In each game, the first row plays the second. By how much does the first row win? 20 means about a draw, 40 a big win and 0 a big loss. Wins can go round in a circle. Each row has two weighted sums of its numbers, A and B, taken from their middle values. A row wins by its A times the other's B, less its B times the other's A.
c(-1.27, 1.25, -0.01, 0.02, -0.02, 1.22, -1.26, -1.24, 1.20, 0.02)
c(-0.03, 1.25, -0.01, 1.27, -1.27, 2.47, -0.02, -1.24, -0.01, 1.24) ~ 23
c(-0.03, 0.00, -0.01, 1.27, -0.02, -0.02, -0.02, 0.01, -1.22, -1.20)
c(2.46, -1.24, -1.25, -1.22, -1.27, -0.02, -1.26, 0.01, -1.22, -1.20) ~ 12
c(1.22, 1.25, -1.25, 0.02, -0.02, -1.26, 1.22, 0.01, -1.22, -1.20)
c(1.22, 0.00, -0.01, 1.27, -1.27, -0.02, 1.22, 0.01, -1.22, -1.20) ~ 10
c(-0.03, 0.00, -1.25, 2.51, -0.02, 1.22, -1.26, 1.25, -0.01, 0.02)
c(-0.03, 0.00, -1.25, 1.27, -0.02, -0.02, -0.02, 1.25, -1.22, 0.02) ~ 17
c(-0.03, 0.00, -1.25, 1.27, -0.02, -0.02, -0.02, 0.01, -1.22, 0.02)
c(1.22, 0.00, -0.01, 1.27, -1.27, -0.02, -0.02, 0.01, -0.01, -1.20) ~ 16
c(-0.03, -1.24, 1.24, 0.02, -0.02, -0.02, -0.02, 1.25, -0.01, 0.02)
c(-0.03, 1.25, 1.24, 0.02, -0.02, 2.47, -1.26, -1.24, -0.01, 0.02) ~ 21
c(-2.52, 1.25, 1.24, -1.22, -0.02, -0.02, -0.02, -1.24, 1.20, 1.24)
c(-1.27, 0.00, 1.24, -1.22, 1.22, -0.02, -1.26, -1.24, 1.20, 0.02) ~ 23
c(-0.03, 0.00, -0.01, 0.02, -0.02, -1.26, 1.22, 0.01, -1.22, 1.24)
c(1.22, 0.00, -0.01, -1.22, -1.27, -0.02, -0.02, 0.01, -1.22, -1.20) ~ 27
c(1.22, -1.24, -1.25, 0.02, -0.02, -1.26, -0.02, 0.01, -1.22, 0.02)
c(-0.03, -1.24, -0.01, 0.02, -0.02, -0.02, -1.26, 0.01, -1.22, -1.20) ~ 23
c(1.22, 0.00, -0.01, 0.02, -0.02, -1.26, 1.22, 0.01, -1.22, 0.02)
c(1.22, 0.00, -1.25, 0.02, -1.27, -0.02, -0.02, 1.25, -1.22, -1.20) ~ 25
c(-0.03, 0.00, -0.01, 1.27, 1.22, -0.02, -1.26, 0.01, -0.01, -1.20)
c(-0.03, -1.24, 2.48, -1.22, -0.02, -1.26, -0.02, 0.01, -0.01, 0.02) ~ 13
c(-0.03, 0.00, -1.25, 0.02, -0.02, -1.26, -0.02, 0.01, -0.01, -1.20)
c(-0.03, 0.00, -0.01, 0.02, -1.27, -0.02, -0.02, 1.25, -1.22, -1.20) ~ 20
c(-0.03, 0.00, -0.01, 2.51, -0.02, -0.02, 1.22, 1.25, -1.22, 0.02)
c(-0.03, 0.00, -1.25, 1.27, -1.27, -1.26, -1.26, 1.25, -0.01, 0.02) ~ 28
c(-0.03, 0.00, -0.01, -1.22, -1.27, -0.02, 1.22, 0.01, -0.01, 1.24)
c(-0.03, 0.00, -0.01, 0.02, -0.02, -1.26, -0.02, 1.25, -1.22, 0.02) ~ 15
c(-0.03, 0.00, -1.25, 0.02, -0.02, 1.22, 1.22, 1.25, -0.01, 0.02)
c(1.22, 0.00, -0.01, -1.22, -0.02, -1.26, 2.47, 1.25, -0.01, -1.20) ~ 6
c(1.22, 1.25, -0.01, 1.27, -1.27, 1.22, -1.26, 1.25, -0.01, 0.02)
c(1.22, -1.24, -0.01, 1.27, -0.02, -0.02, -0.02, 1.25, -0.01, -1.20) ~ 19
c(1.22, -1.24, -0.01, 0.02, -1.27, -0.02, -0.02, 1.25, -0.01, -1.20)
c(1.22, -1.24, -1.25, 0.02, -1.27, -0.02, -1.26, 1.25, -1.22, -1.20) ~ 21
c(1.22, -1.24, -1.25, 0.02, -1.27, -1.26, 1.22, 0.01, -0.01, -1.20)
c(2.46, -1.24, -0.01, 1.27, 1.22, -0.02, 1.22, 0.01, 2.41, -1.20) ~ 29
c(-0.03, -1.24, -2.50, 1.27, -0.02, -0.02, 2.47, 0.01, -0.01, -1.20)
c(1.22, -1.24, -1.25, 1.27, -0.02, -1.26, 1.22, 0.01, -0.01, -1.20) ~ 6
c(-0.03, 0.00, -0.01, 0.02, -1.27, -0.02, 1.22, 1.25, -0.01, -1.20)
c(-0.03, 0.00, -1.25, 1.27, -1.27, -0.02, -0.02, 0.01, -0.01, 0.02) ~ 22
c(1.22, -2.48, -0.01, 0.02, -0.02, -0.02, 2.47, 2.50, -1.22, -1.20)
c(-0.03, -1.24, -1.25, 1.27, -1.27, -1.26, 2.47, 1.25, 1.20, -1.20) ~ 27
c(-0.03, -1.24, -0.01, -1.22, -0.02, -0.02, -1.26, 0.01, 1.20, -1.20)
c(-0.03, -1.24, -0.01, 0.02, -0.02, 1.22, -0.02, 0.01, -0.01, -1.20) ~ 20
c(-0.03, -1.24, -1.25, 1.27, -0.02, -0.02, -0.02, 0.01, -0.01, -1.20)
c(-0.03, -1.24, -1.25, 0.02, -1.27, -0.02, 1.22, 0.01, -0.01, -1.20) ~ 18
c(1.22, -1.24, -1.25, 1.27, -0.02, -0.02, 1.22, 0.01, -0.01, 0.02)
c(1.22, -1.24, -1.25, 0.02, -0.02, -1.26, -1.26, 0.01, 1.20, -1.20) ~ 18
c(1.22, -1.24, -1.25, 1.27, -1.27, -0.02, -0.02, 1.25, 1.20, -1.20)
c(-0.03, 0.00, -1.25, 1.27, -1.27, -0.02, 1.22, 1.25, -0.01, 0.02) ~ 20
c(-0.03, 0.00, -0.01, 0.02, -1.27, -0.02, 1.22, 1.25, -0.01, -1.20)
c(1.22, -1.24, -0.01, 0.02, -0.02, -0.02, 1.22, 1.25, -0.01, -1.20) ~ 17
c(-0.03, 0.00, -0.01, 0.02, -0.02, 1.22, -1.26, 0.01, 1.20, -1.20)
c(-0.03, 0.00, -0.01, 1.27, -1.27, -0.02, -1.26, 1.25, -0.01, -1.20) ~ 22
c(-0.03, 0.00, -1.25, 0.02, -0.02, -1.26, -1.26, 0.01, -0.01, -1.20)
c(-0.03, 0.00, -0.01, 0.02, -1.27, -0.02, -1.26, 0.01, -0.01, 0.02) ~ 21
c(-0.03, -2.48, -1.25, -1.22, -0.02, -0.02, 1.22, 1.25, -1.22, 0.02)
c(-0.03, 1.25, -0.01, 2.51, -0.02, -0.02, -1.26, 1.25, -1.22, -1.20) ~ 19
c(1.22, 0.00, 1.24, 0.02, -1.27, -0.02, -0.02, 2.50, -1.22, -1.20)
c(-0.03, 0.00, -1.25, 1.27, -1.27, -0.02, -0.02, 1.25, -1.22, -1.20) ~ 21
c(1.22, 0.00, -0.01, 0.02, -0.02, -0.02, -0.02, 0.01, -0.01, 0.02)
c(1.22, 1.25, -0.01, 0.02, -0.02, -0.02, 1.22, 0.01, -0.01, 0.02) ~ 22
c(-0.03, 0.00, -1.25, 1.27, -0.02, -0.02, 1.22, -1.24, -0.01, 0.02)
c(-0.03, -1.24, -0.01, 0.02, -0.02, -1.26, -1.26, 0.01, -1.22, 0.02) ~ 15
c(1.22, 0.00, -1.25, 0.02, -1.27, -1.26, 1.22, 1.25, -1.22, 0.02)
c(-0.03, -1.24, -1.25, 0.02, -0.02, -0.02, 1.22, 0.01, -0.01, -1.20) ~ 19
c(1.22, 0.00, -0.01, 1.27, -0.02, 1.22, -0.02, 0.01, 1.20, -1.20)
c(1.22, 0.00, -0.01, 1.27, -1.27, -0.02, -0.02, -1.24, -0.01, 0.02) ~ 1
c(1.22, 0.00, -0.01, 0.02, -2.51, -0.02, 1.22, 0.01, -0.01, -1.20)
c(1.22, 0.00, -0.01, 0.02, -1.27, 1.22, -0.02, 1.25, -0.01, -1.20) ~ 29
c(-0.03, -1.24, -0.01, -1.22, -0.02, -0.02, -0.02, 0.01, -1.22, 0.02)
c(1.22, 1.25, -0.01, 1.27, -1.27, -1.26, -1.26, 1.25, -0.01, -1.20) ~ 18
c(-0.03, 0.00, -1.25, 0.02, -1.27, -0.02, -0.02, -1.24, 1.20, 0.02)
c(1.22, 0.00, -0.01, 2.51, -0.02, 1.22, 1.22, 1.25, 1.20, 0.02) ~ 20
c(-0.03, -1.24, -1.25, 0.02, -0.02, -0.02, -0.02, 0.01, -0.01, -1.20)
c(-0.03, 0.00, -0.01, 1.27, -0.02, -0.02, -0.02, 1.25, -0.01, 0.02) ~ 26
c(-0.03, -1.24, -0.01, 0.02, -0.02, -0.02, -0.02, 2.50, -0.01, 0.02)
c(1.22, -1.24, -0.01, 0.02, -0.02, -0.02, -0.02, 2.50, -0.01, -1.20) ~ 8
c(1.22, 0.00, -1.25, 1.27, -0.02, -0.02, -0.02, 0.01, 1.20, -1.20)
c(2.46, -1.24, -1.25, 0.02, -0.02, -1.26, 2.47, 1.25, -1.22, 0.02) ~ 21
c(1.22, 0.00, -0.01, 0.02, -0.02, -2.51, -0.02, 0.01, 1.20, 0.02)
c(-0.03, 0.00, -0.01, 1.27, -0.02, -0.02, 1.22, 0.01, -0.01, -1.20) ~ 30
c(1.22, 0.00, -0.01, 1.27, -0.02, -0.02, -0.02, 0.01, -0.01, -1.20)
c(1.22, -1.24, -1.25, 1.27, -1.27, -0.02, -0.02, 1.25, -1.22, 0.02) ~ 19
c(-0.03, 0.00, -1.25, 0.02, -1.27, 1.22, 2.47, 1.25, -0.01, 0.02)
c(1.22, 0.00, -0.01, 0.02, -1.27, 1.22, -0.02, 1.25, -0.01, -1.20) ~ 13
c(-0.03, -1.24, -1.25, -1.22, -0.02, 1.22, -0.02, -1.24, -0.01, -1.20)
c(1.22, 0.00, -1.25, -1.22, -0.02, 1.22, -1.26, 0.01, -0.01, 0.02) ~ 24
c(-0.03, 0.00, -0.01, 0.02, -0.02, 1.22, -1.26, 1.25, -1.22, 0.02)
c(1.22, 0.00, -0.01, 1.27, -1.27, 2.47, -0.02, 1.25, 1.20, -1.20) ~ 14
c(-0.03, 0.00, -1.25, 1.27, -0.02, -1.26, 1.22, 0.01, -0.01, -1.20)
c(-0.03, -1.24, -0.01, 0.02, -0.02, -0.02, -1.26, 1.25, -0.01, -1.20) ~ 24
c(-0.03, 0.00, -0.01, 0.02, -0.02, -0.02, -0.02, 1.25, -0.01, 0.02)
c(1.22, -1.24, -0.01, 1.27, -0.02, -0.02, 1.22, 1.25, -0.01, -1.20) ~ 11
c(-0.03, 0.00, -0.01, -1.22, -0.02, -0.02, -0.02, 1.25, -0.01, 0.02)
c(1.22, 0.00, -0.01, -1.22, -0.02, -1.26, -0.02, 1.25, -0.01, -1.20) ~ 17
c(-0.03, -1.24, -1.25, 0.02, -0.02, -0.02, -1.26, -1.24, -0.01, -1.20)
c(-0.03, -1.24, -1.25, 1.27, -1.27, -1.26, 1.22, 0.01, -1.22, -1.20) ~ 19
c(1.22, -1.24, -1.25, 0.02, 1.22, -2.51, 1.22, 0.01, -1.22, 0.02)
c(-1.27, 2.49, -0.01, -1.22, 1.22, 1.22, -0.02, -1.24, 3.63, 2.46) ~ 22
c(-2.52, 0.00, 1.24, -1.22, 2.46, 1.22, -0.02, -1.24, 1.20, 1.24)
c(-1.27, 0.00, 1.24, -1.22, 1.22, -0.02, -1.26, 0.01, -0.01, 2.46) ~ 37
c(-1.27, 0.00, -0.01, -1.22, 2.46, -1.26, -0.02, 0.01, 1.20, 1.24)
c(-1.27, 0.00, -0.01, -1.22, -0.02, -0.02, 1.22, -1.24, -0.01, 1.24) ~ 27
c(-1.27, 0.00, -0.01, -1.22, 1.22, -0.02, -0.02, -1.24, 1.20, 0.02)
c(-0.03, 0.00, -0.01, -1.22, -0.02, -0.02, -1.26, -1.24, 1.20, 0.02) ~ 21
c(-0.03, 1.25, 1.24, 0.02, -0.02, 1.22, -0.02, -1.24, 1.20, 1.24)
c(-1.27, 1.25, 1.24, -1.22, 1.22, -0.02, -1.26, 0.01, -0.01, 1.24) ~ 9
c(1.22, -1.24, -0.01, -1.22, -1.27, -0.02, -0.02, 0.01, -1.22, -1.20)
c(-0.03, -1.24, 1.24, 1.27, -0.02, -1.26, -1.26, 0.01, 1.20, -1.20) ~ 8
c(-1.27, 0.00, -0.01, -1.22, 1.22, -1.26, -0.02, -1.24, 1.20, 1.24)
c(-1.27, 1.25, -0.01, 0.02, -0.02, 1.22, -1.26, -1.24, -0.01, 0.02) ~ 21
c(-0.03, 0.00, -0.01, -1.22, -0.02, -0.02, 1.22, -1.24, -0.01, 0.02)
c(-1.27, 1.25, 1.24, -1.22, 1.22, 1.22, -1.26, -1.24, -0.01, 0.02) ~ 23
c(-0.03, 0.00, -0.01, -1.22, -0.02, -0.02, -1.26, -1.24, -1.22, 0.02)
c(-0.03, 1.25, -0.01, 0.02, -0.02, -0.02, -0.02, -1.24, 1.20, 0.02) ~ 18
c(-1.27, 2.49, 1.24, 0.02, 1.22, -1.26, -0.02, 0.01, -1.22, 1.24)
c(-0.03, -1.24, -1.25, 0.02, -1.27, -1.26, -0.02, 1.25, -1.22, 0.02) ~ 20
c(-0.03, -1.24, -1.25, 1.27, -1.27, -1.26, 1.22, 1.25, -2.44, -1.20)
c(1.22, 0.00, -0.01, -1.22, -0.02, -1.26, 2.47, 1.25, -0.01, 0.02) ~ 21
c(1.22, 0.00, -0.01, 1.27, 1.22, -0.02, -1.26, 0.01, -0.01, 0.02)
c(1.22, -1.24, -0.01, 0.02, -1.27, -0.02, 1.22, 0.01, -1.22, 0.02) ~ 18
c(1.22, -1.24, -0.01, 1.27, -0.02, -0.02, -0.02, 0.01, -0.01, -1.20)
c(-0.03, 0.00, -0.01, 0.02, -1.27, -0.02, -0.02, 1.25, -1.22, 0.02) ~ 19
c(-0.03, 0.00, -1.25, 0.02, -0.02, -1.26, -0.02, 1.25, -1.22, -1.20)
c(-0.03, -1.24, -0.01, -1.22, -1.27, -0.02, -0.02, -1.24, -1.22, 0.02) ~ 15
c(1.22, -1.24, -1.25, 1.27, -0.02, 1.22, -1.26, 1.25, -0.01, -1.20)
c(-0.03, -1.24, -0.01, 1.27, -1.27, -0.02, -0.02, 1.25, -0.01, 0.02) ~ 27
c(1.22, 0.00, -1.25, -1.22, -0.02, -1.26, -0.02, 1.25, -1.22, 0.02)
c(1.22, 0.00, -0.01, 1.27, -0.02, -0.02, -0.02, 0.01, -0.01, -1.20) ~ 16
c(-1.27, 1.25, -0.01, 0.02, -1.27, -1.26, -0.02, 0.01, -1.22, 0.02)
c(1.22, 0.00, -0.01, 0.02, -0.02, -0.02, 1.22, 1.25, 1.20, 0.02) ~ 16
c(1.22, 0.00, -0.01, 1.27, -1.27, -0.02, -1.26, 1.25, -1.22, -1.20)
c(-0.03, -1.24, -1.25, 0.02, -1.27, -1.26, -0.02, 0.01, -1.22, -1.20) ~ 20
c(-0.03, 0.00, -0.01, 0.02, -0.02, 1.22, -1.26, 0.01, -0.01, 1.24)
c(-0.03, 0.00, -1.25, 1.27, -1.27, -1.26, 1.22, 1.25, -0.01, 0.02) ~ 19
c(1.22, -1.24, -1.25, 1.27, 1.22, -1.26, -0.02, 1.25, -0.01, -1.20)
c(-1.27, 0.00, -0.01, -1.22, 1.22, -0.02, -0.02, 0.01, -0.01, 0.02) ~ 27
c(-1.27, 2.49, 1.24, -1.22, 1.22, -0.02, -1.26, -1.24, -0.01, 2.46)
c(1.22, 0.00, -1.25, 0.02, -0.02, -0.02, 1.22, 1.25, -2.44, -1.20) ~ 12
c(1.22, -1.24, -1.25, -1.22, -1.27, -1.26, -0.02, 2.50, -1.22, -1.20)
c(-1.27, 0.00, 1.24, -2.46, 1.22, -0.02, -1.26, 0.01, -0.01, 0.02) ~ 21
c(-1.27, -1.24, 1.24, 0.02, 1.22, -0.02, -0.02, -1.24, 2.41, 1.24)
c(-1.27, 0.00, 1.24, 0.02, 2.46, -0.02, 1.22, -1.24, 1.20, 0.02) ~ 20
c(-1.27, 0.00, 1.24, -1.22, 2.46, -0.02, -1.26, -1.24, 1.20, 0.02)
c(-0.03, 1.25, 1.24, -1.22, -0.02, -0.02, 1.22, -1.24, 1.20, 1.24) ~ 20
c(-1.27, 1.25, 1.24, -1.22, -1.27, -0.02, -0.02, -1.24, 1.20, 0.02)
c(-1.27, 0.00, -0.01, 0.02, 1.22, -0.02, -0.02, -1.24, 1.20, 1.24) ~ 12
